One turning vector, and how many ticks it has turned:
The counts run from 0 to 1027.
[145 116 112 118 146 157 155 135 126 136 133 137 112  82  89 125 140 123
 164 101 131 163 136 170 112 163 116 138  88 139 114  85 100 154  80 105
  94 104 120 120 141  98 168 162 126 126 140 129 150 101 140 109  64 112
 129 156 157 138 112 115  48 146 134  93  93 129 124 204 116 133  91 128
 120 113 144 138 119  95 138 175  83  92 135  93 101 147 135] => 630
[136 109 129 127 138  99  75 107 122 162 144 155 149  73 135  92 177 164
 106 131  62  67 111 167 114 103 140  97 142 137  85 128  87  98  99 165
 148 120 141 170 127 127 150 135 127 127 119 126  73 108 109  92 128  98
 120 136  61 127 150 142 108 133 111 149 121 128 151 124 162 127 160 159
 191 165 178 127 120  80 113 133  98 133 134 128 116 134 151] => 361
[138 154 111 147 172 156 104 105  96 119 144 124 131 139 141 159 100 108
 143 136 165  97 101 123 157 114 126 167  86 129 163 114 136 119 132 104
 151 111 151 103 159 140  75 135 165 165 171 145 110  80  87 116 155 142
 125 162  97 167 131 210 121  95 118 114 118 115 134 137  99 114 107 130
 115 134 105 127 152 108  99  84 126 174 127 129 157  99 113] => 845
[130 154 128 114 113 140 158  90 105  81 118 157  79 105 121 129  93  98
 157 113 137  97  88 109 142 123 120 130 105 135 210 151 127 132 144  75
 165  94 149 101 177 155  88 125 152 178 156 112 110  76 140 148 135 143
 140 125 153 162  86 191 145 115 121 123 109 147 157 137 126 134  95  98
 106 104 131 133 134 141 111  79 116 171 124 131 151 118 144] => 22
[119 162 135 129 150 133 131  79 138  98  77 135 111 106 100 136 128 130
 139 120 109  85  82 103 138 136  91 173 121 161 159 140 125 124 120 111
 158 132 109 145 189 134 112 115 144 184 174 157 102  91 103 124 145 107
 140 141 116 116  92 203 104 112 103  96 136  75 174 155 137 128 117 131
 107 129 104 131 130 153  79  94 103 112 107 120 112 109 139] => 793
[137 131 179 148 154 109 137 133 121 116  74 114 117 138 104 162 126  96
 171 128 126 109 140  70 133 130 138 140 135 123 164 166 177 137 191 102
 151 146 135 133 169 178 139 103 116 167 115 151  96 133 151 165 131 120
 168  73 110  95  74 145 126 150  96 130 166 124 105 117 101 157 106 117
 110 107  95  98 144 177 100  87 179 126 112  98 140 121 131] => 986
[100 147 131 138 139 159 157 166 132 144 118  96 146 133 126  64  80 141
 140 127 133 199 107 112 107 146 109 128 152 114 105 132 113 123 137 145
  89 109  93 149  95 104 125 112 121 123 154 101 156 119 118 132 133 143
 111 192 124 125 136 173 222  97 165  92 127 141 152 118 141 114 143 136
 100 134 143 136 119 118 166 113 142  83  68 121 132 108 129] => 778
[107 101 128  98 104 142 104 146 130  90 128 107  88 163 137 129 139 139
  86 129 220 132 124 146 151 174 127 140  72 133 124  66 119 102 106 108
 101  93 140  93  89 117 112 137 109 133  99 158 153 106 173 155 119 137
 164 110 166 142 128 103 160 116 113 142 111 161 140 109 144  72  94  74
 100 104  96 133 151 124 131 137 138 160 135 169 132 146 115] => 9
[138  92 150 118 134 126 106  85 146 131 140 171 125  72  96  73 148 145
 157 131  57  85 134 149 102 119 127 107 155 101 121 166 106 131 148 131
 148 124 142 159 100 143 142 118 130 132 131 103  94  78 139 123  83 139
 109 138 122 131  87 146  92 142 111 126 107 151 140 166 127 192 157 122
 182 146 177 108 110 133  89 112  90  87 119 104 143 178 159] => 105
[131  98 128  89 108 118 105  62 116 121 161 159 111  83 106 109 149 169
  99 143 126 116 137 182 147 107 123 116 116 106 122 141  97 112 132 126
 191 120 128 158  91 111 118 150 143 117 112  82 115  82 141 107 109 139
  74 104 181 127 120 139  81 149 108 160 114 158 145 127 111 152 142 116
 163 155 149 134 113 127  80 163  80 142 171 119 170 166 102] => 877
[140 144 112 137 112 128 140  97  91 131 161 180 129 115 154 113  68 112
 150  99 111  93  94 118 119  96 162 107 131 113 166 153 105 131 126 114
 143  93 151 107 138 130  86 146 161 139 163  94 106  81 141 130 134 147
 117 209 105 195 133 185 175 100 142 104  94 165 135 128 118 132 148 117
 107 133 150 117 146  93 135  75 124 153 115 160 148 143 145] => 654
[154 158 149 137 112 124 158  89 151  95 111 168 104 105  78 120 153 112
 149 112  62  97 165 140 108 123 121 122 125 142 130 167 121 148 128 100
 161 142 127 159 150 126 161 142 123 123 138 124 109 127 148 137  81 110
 102 113 158  94  86 128  52 154  96  96 117 106 143 171 138 185 115 124
 122  87 142 112 116 143 112 116  93  85 155 124 106 180 142] => 235
[134 129 100 103 105 110 166 110  88 129 149 180 104 114 150 109  94 143
 147  91 125 144  86 135  90 115 145  65 138 132 142 140  79 124 133 120
 122  77  96 145 118 120 107 149 151 110 137  83 141 102 152 118 148 112
  94 163 155 167 170 123 200 130 174 114 123 197 162 110 128 102 138 126
 131 136 155 142 121 102 167  96 121 156 121 136 140 111 149] => 960
[142 107 173 137 152 121 149 162 119 119  68 122 133 112  91 159 166 136
 199 108 105 160 118 100 104 148 133 119 124 148 125 134 147 145 170 124
 117 115  97 173 136 130 183 122  99 153 120 151  97 135 158 140  91  87
 167  87 113 103  88  94 107 160 111 114 168 146 119 121  92 136 105 130
 122 131 102 128 136 153 125 124 163  94 112  85 110 129 141] => 680
[160 120 113 133 144 151 169 168 119 137 127 117 123 116  94 122 150 116
 171  94 154 190 152 143  76 175 144 112  90 160 118  86 122 154 100 115
  67 103 115 122 119 100 191 160  97 111 124 143 160 123 139 134  72 101
 139 138 153 133 118  64 109 155 151 100 120 155 112 173 105 120  90 134
 117 107 142 137 137  86 183 151 146  95 113  94 103 152 146] => 253
[118 132 138 147 142 153 143 135 150  94 104  95  89 172  98 107 150 119
 146 152 177 119 138  74 118 172 107 167 117 150 162 116 194 122 134  91
 104 139 126 121 134 150 128  90 127 137 134 155 168 117  92 148 157 156
 137  87 177  80 104 130 176 111 104 130 140 117 143 139 123 104 104 134
 120 107 117 134 107 164 118  95 167 135  91  97 155  90 132] => 782
[123 133  95 115 117 138  99 102 103 112 182 140  71 193 139 171 121 156
 106 140 173  77 156 135 157 123 139 147 125 116 149 109 135 127 118  96
 154 160 142 136 103 135  55 154 168 101 121 142 146 101 123 110 145 161
 102 102 182 147 180 124 101 126 122 127 110 145 126 115 112  97  98  98
 137 144  98 127 140 146  95 116 129 171 176 142 187 119 137] => 957
[139 120 150 131 140  92 143 108 117 120  83 149 149  90 116 107 200 130
 131 119  95 123  81 128 109 122 121  84 103 174 126 132 103 101 128 136
 142  84  94 173 149 112 178 106  82 148 129 125  64 137 116 115 135  74
 129  82  79  96 109  92 154 140  77 141 171 145 169 107 143 105 132 154
 161 135 159 140 111 115 135 112 147 145 123 106 104 115 115] => 170
[141 149 141 165 126 114 189 125 152 114  98 133 128 113  96 147 148  99
 160 117 101 159 155  85 108 121 121 139 123 135 150 167 162 151 147 101
 138 148 110 148 167 143 188 102 109 126 123 120 129 146 128 140  94 100
 123  98 146  83  73  99  71 155 104 105 147 104 104 155 106 168 116 155
 109  91 133 114 121 172 123 139 129  79 141  92 108 144 116] => 234
[138 102 127 123 157  77 127 123 114 179 125 126 158  86 120 116 151 149
 120 127  46 101 124 154  84 136 136  75 181 153 107 157 117 128 133 152
 123 131 136 177 130 133 152 119 121 101 100 106  98 166 106 111 150 121
 131  94 106 119 151  83 108 166 143 156 140 146 132 125 172 156 147 164
 188 154 190 130  98  89 147 140 122 111 116 101 123 104 159] => 239
[130 125 124  91 133 118 171 122  82 126 148 145 120  96 128 105  66 162
 148  94 135 168  90 142 101 145 130  78 142 129 137 141  77 127 146 115
 139  76  94 147 115 102  99 157 137 121 135  87 114 106 151 131 138 138
 116 162 157 181 138 143 182 137 177 113 128 197 149 105 132 120 119 112
 120 127 149 131 119  86 167 110 123 143  90 126 154 123 142] => 198
[129 163  71 126 134 114 181 109  90 149 166 154 114 128 124 143  91 147
 137 111 100 155 124 135 102 123 114 121 160 143 127 147 106 140 115 118
 140 121  93 150 148 111  94 168 168  93 153  82 155 126  92  83 165 116
  61 143 168 141 186 143 127 133 174 113 126 142 138 139 128 127 119 165
 148 154 144 153 103  99 144 134  88 144 129 105 154  85 148] => 258
[124  95 161 143 147 116  71 126 154 158 145  96 185 124 145 107 117 129
  89 155  87  88 158 161 165 109 144 143 179  81  85 145 122 117 151 168
 134 179 189 130  89 156 110 110 136 133 115 138 101 142 122 151 127 155
 153 139  59 130 115 167 113 134 117 157 118 109  94 124 155 183 157 141
 141 141 141  84 135 116 105 148 136 109 121 146 135 138 119] => 228
[120 166 137 126 102 131 137  84 135  79 113 159  90 140 126 133 110 107
 121 120 109  71 100 102 160 110 113 148 116 143 162 165 127 121 142  95
 191 140 135 127 171 156  86 122 152 162 154 126  98 108 140 149 141 127
 134 142 136 141  90 194 125 108 106  97 118  99 160 122 145 133 124  94
  76 109 100 114 145 170  83  77 127 145 135 157 137 138 134] => 408
[110 133 102 118 146 112 157 149 100 170 147  94 133 145 149 153  43 140
 133 117 105 153 129 112 115 146 120 120 196 116 131 138 125 160 159 132
 114 162 137 140 133 143  81 118 170  99 118 118 166 164 106 131 161 162
 121 146 152 147 182 159 139 129 204 128 118 134 115 115 142 141 119 150
 118 137 120 118 123 131 154 128 139 127 104 111 150  57 174] => 898
[117 179 112 189 128 132 168 146 138 133 142 133 147 173 140 118  61 112
 147 135  94 135 161  82 123  96 132 149 192  99 120 178 147 150 144 123
 137 168 110 144 116 154  92 127 157 100 156 101 151 149  98 130 166 150
  86 170 109 111 153 175 178  90 152  90 138 117 122 120 127 150 163 166
 115 122 140 111 122 144 136  81 142 109 114 128 166 114 137] => 847
[114 116 128 137 134 149 141 144 157 163 125 108 153  96 127  40  81 137
 146 128 128 170 101 134 102 159 121 117 147 115 123 135 115 121 140 143
  97  94 119 127 110 114 131  96 122 126 143  99 148 101 118 139 125 137
 124 182 116 126 106 173 215 105 164 118 112 150 154 132 151 135 160 132
 114 121 179 130  97  96 161 101 114  98  64 128 122 136 134] => 402
[105 108 128  92 139 113 129 123  98 147 162  80 132 146 148 164  98 179
  97 153 166 167 142 141 164 128 125 141 144 111 110 131 132 125 165 137
 156 142 117 141 103 119  67 142 152  94  98 105 134 163 119 119 172 168
  95  82 157 115 177 129 134 151 161 175 156 150 101  89 111 130 125 148
 133 147 100 133 130 114 120 166 135 149 135 115 181  78  99] => 888
[108 115 152 154 148 122 100 146 181 156 117  76 186 131 137  77 131 138
  89 175 109 129 152 123 145 118 118 160 174  98  92 148 154 121 144 172
 125 175 147 135  88 144 137  84 114 118 119 134 131 152  93 159 144 145
 133 133  75  73 119 150 162 114 109 165 141 108 123 115 163 153 175 159
 123 136 151 112 108 130 121 135 143  91  98 131 133 124  98] => 605
[149  80 129 131 140  90 109 122 122 171 155 125 164  97 132 125 152 133
 120 143  95 119 185 143 124 116 156  99 174  98 122 162 138 133 172 147
 131 164 173 140 114 154 154 114 125 104  90  93 114 152 117 131 127 149
 139  80 124 119 138  96  96 169 116 179 128 165  67 131 134 181 148 165
 176 142 175 109 109 111 129 156 138 132 150 100 144 120 133] => 238
[137 151 122 148 141 129 128  95 124 126 149 146 154  99 144 134  74  95
 136 128 115 106  90 126 166  95 131 145 115 103 158 152 117 137 143 113
 162 114 166  89 176 146  87 132 158 161 174  95  95  95 101 135 129 155
 132 191  82 172 100 224 111 108 131 123 101 121 123 150 111 151 133 131
  88 122 118 108 152 108 108  98 110 143 136 156 137 127 111] => 724
[120 134 126  93  89 103 137 131  85 134 140 139 142 151 178 163  59 132
  80 104 132 126 103 141 145 128 154  83 154 127 122 130  86 120 149 140
 147 126 157 119 124 130  60 150 151 115  95 115 125 154 174 159 150 132
 136 137 125 182 170 129 160 137 178 137 108 173 110  85 156 111 112 104
  88 136 102 122 153 102 162 131 135 176 134 175 134 115 136] => 706
[120 105 147 144 117 100 113 118 161 148 112 149 133 129 125  48 173 145
 117 141  81 100 138 113 104 122 126 103 191 121 115 167 148 110 141 148
 133 150 127 177  98 150 149  90 107 113 115 101 113 127 118 140 146 133
 121 115 119  75 119 108 190 120 114 154 137 146 159 115 166 163 171 141
 192 133 183 129  86 158 129  94 135 106 113 112 130 138 152] => 290
[128 111 104  83 104 129 113  96  92 109 163 149  74 156 146 175 109 149
 121 123 189 100 143 136 157 141 142 136 106 112 163 116 147 123 142  87
 155 154 165 111 127 139  80 142 151 109 109 136 152 105 137 109 144 161
 108  94 195 147 154 119  96 137 133 152 112 154 113 127 101 101  99  98
 131 138  90 133 149 147 101 137 130 185 179 126 183 116 131] => 195
[114 106 146 153 120 119 101 131 150 142 123 123 149 159 116  90 152 155
 112 167  92 125 178 119 135 108 133 139 188  96  83 171 155 124 156 141
 149 181 105 184  72 138 139 105 122  98 114 124 110 137 114 128 134 140
  92 114 124  65 126 124 130 119  98 147 160 118 125 100 142 171 167 157
 168 147 145 109  97 164 103 126 139  93 135 122 153 147 115] => 675
